(in the rows, 128 means zero)
Each path below is one point turned by a fixed rotation once a step. After each direction that follows a path, write how fast that rotation turns it, in degrees per step (0 if it stays still).
Each turn is a multiple of 5 degrees from 10 to 175, or 0.
Each row of a path follows its step; steps can be skipped.

step 0: [115 121 119 128 132 121 131 128 132 130 139 128 134 140 123 118 126 125
 125 119 135 132 130 117 140 128 117 130 129 129 129 135 127 135 127 119]
step 3: [127 139 136 140 128 121 121 118 133 126 127 119 123 129 110 130 127 116
 134 133 127 129 140 121 134 135 121 129 126 130 125 124 128 126 122 126]
step 4: [130 133 123 119 119 122 134 128 122 126 124 131 128 134 129 125 119 117
 131 122 121 123 138 135 134 136 129 133 122 121 127 126 109 115 123 130]
step 5: [139 116 128 117 123 118 129 126 133 127 123 123 123 125 132 130 133 129
 107 127 112 134 120 131 131 130 126 130 123 128 133 133 122 132 128 133]
step 6: [125 136 140 127 143 109 122 126 137 125 134 133 124 132 131 123 133 134
 118 139 129 131 128 134 127 120 121 133 138 132 122 129 129 131 129 133]
step 7: [129 132 133 127 138 127 125 124 126 126 123 140 133 135 126 125 121 134
 141 123 123 131 121 124 128 134 134 134 137 134 110 136 119 125 134 119]
step 8: [127 126 119 129 122 122 126 116 134 126 135 133 133 125 133 139 119 130
 124 112 124 130 121 113 123 133 130 118 128 120 126 125 126 135 125 118]
step 10: [136 120 137 125 124 126 130 130 129 128 131 128 128 128 131 119 125 127
 145 132 125 125 132 131 149 123 124 116 122 128 119 131 133 125 139 132]
step 11: [130 127 128 128 123 126 121 128 132 137 121 125 129 136 132 127 114 125
 126 128 117 125 137 125 132 130 112 128 121 137 129 134 141 131 120 112]
step 12: [125 135 136 132 122 118 133 133 124 117 129 135 125 137 117 126 121 112
 115 121 133 132 131 125 122 132 122 136 124 130 139 134 128 128 135 125]
step 13: [141 125 123 122 127 114 133 131 125 126 125 135 129 118 114 133 135 136
 122 127 133 127 134 128 134 135 123 134 130 119 123 132 123 114 138 132]
Directions:
[125 125 129 129 126 128 128 128 130 133 127 130 129 126 130 125 127 123
 126 126 128 126 127 129 122 131 129 127 127 126 128 132 126 129 127 128]
100
[130 129 131 125 128 121 126 126 130 126 127 129 127 128 128 128 125 127
 127 126 127 129 130 126 132 130 125 128 127 127 125 130 126 130 130 126]
0
[130 128 126 129 127 128 124 125 127 128 126 126 132 129 130 129 128 126
 121 132 129 128 125 125 127 125 128 126 126 129 128 126 128 129 128 125]
120
[127 132 125 129 128 130 128 129 127 129 129 128 126 133 128 127 126 129
 129 124 127 128 127 123 128 128 127 128 124 130 130 129 124 126 123 127]
95
[126 128 128 127 128 127 128 127 132 122 125 128 128 129 128 126 129 130
 127 127 126 129 125 130 126 125 132 125 130 128 123 127 127 127 123 129]
35

step 1: [130 137 125 128 134 130 119 128 119 129 112 137 130 138 136 129 127 136
 134 125 132 137 126 131 128 134 134 125 134 127 127 118 132 141 138 122]
step 2: [131 136 118 125 132 137 124 136 125 128 125 126 137 133 135 131 143 122
 133 123 124 130 131 136 140 124 127 125 127 139 139 121 128 122 119 131]
step 4: [126 116 126 134 131 122 127 133 136 137 124 123 115 128 142 129 130 125
 126 126 126 122 119 126 138 129 130 125 126 120 135 124 127 142 138 120]
step 5: [114 132 125 130 134 130 124 121 139 120 122 125 129 142 137 132 127 132
 118 122 128 123 126 132 131 121 128 128 125 136 120 111 123 126 133 130]
step 6: [123 128 132 133 116 138 121 132 130 125 125 125 131 132 118 131 136 122
 117 121 130 124 127 135 131 129 132 127 134 133 134 130 130 136 126 150]
step 7: [128 134 142 128 118 138 121 132 122 128 126 120 124 133 122 122 127 135
 129 135 129 121 136 125 138 131 121 119 123 123 130 129 126 141 133 118]
step 8: [117 126 113 119 126 129 130 128 136 123 129 125 134 127 131 127 141 129
 140 129 128 125 127 119 127 125 116 117 129 128 128 124 132 138 140 123]
step 10: [136 128 131 129 129 138 126 130 123 135 128 136 132 134 135 126 132 132
 126 126 139 126 125 126 143 131 126 126 139 132 150 125 129 130 121 129]
step 11: [117 134 125 129 127 131 127 129 123 124 129 124 128 135 133 136 131 132
 130 144 111 132 130 133 139 134 127 134 139 129 134 123 126 130 131 115]
step 12: [121 125 133 126 125 127 125 127 136 130 126 131 119 122 138 134 145 117
 137 127 117 128 119 135 133 130 134 125 121 121 127 118 134 134 128 134]
step 13: [131 131 135 135 123 132 130 122 138 136 118 126 124 137 130 134 124 137
 127 120 130 120 117 128 136 135 129 125 115 142 127 119 130 126 132 129]
Directions:
[129 133 129 130 126 127 128 129 128 126 126 129 128 126 123 127 133 124
 131 131 124 126 130 127 131 128 128 128 125 127 128 130 128 128 127 125]
80
[131 131 127 130 128 126 128 127 127 130 129 128 124 128 134 131 129 128
 128 126 123 130 127 130 130 129 129 132 128 129 130 127 131 124 128 128]
40
[127 132 127 131 128 129 127 130 128 129 132 129 130 126 124 131 124 129
 127 125 130 129 129 129 133 129 129 125 128 130 130 129 129 126 125 129]
95
[128 129 127 124 125 129 133 126 128 127 129 128 125 131 128 130 130 130
 127 125 130 126 129 124 129 127 126 127 127 130 129 125 125 125 124 125]
135
[128 128 125 130 128 127 129 127 128 128 125 130 126 130 128 127 124 131
 125 129 128 128 129 125 129 131 127 128 126 125 133 131 128 132 129 123]
110
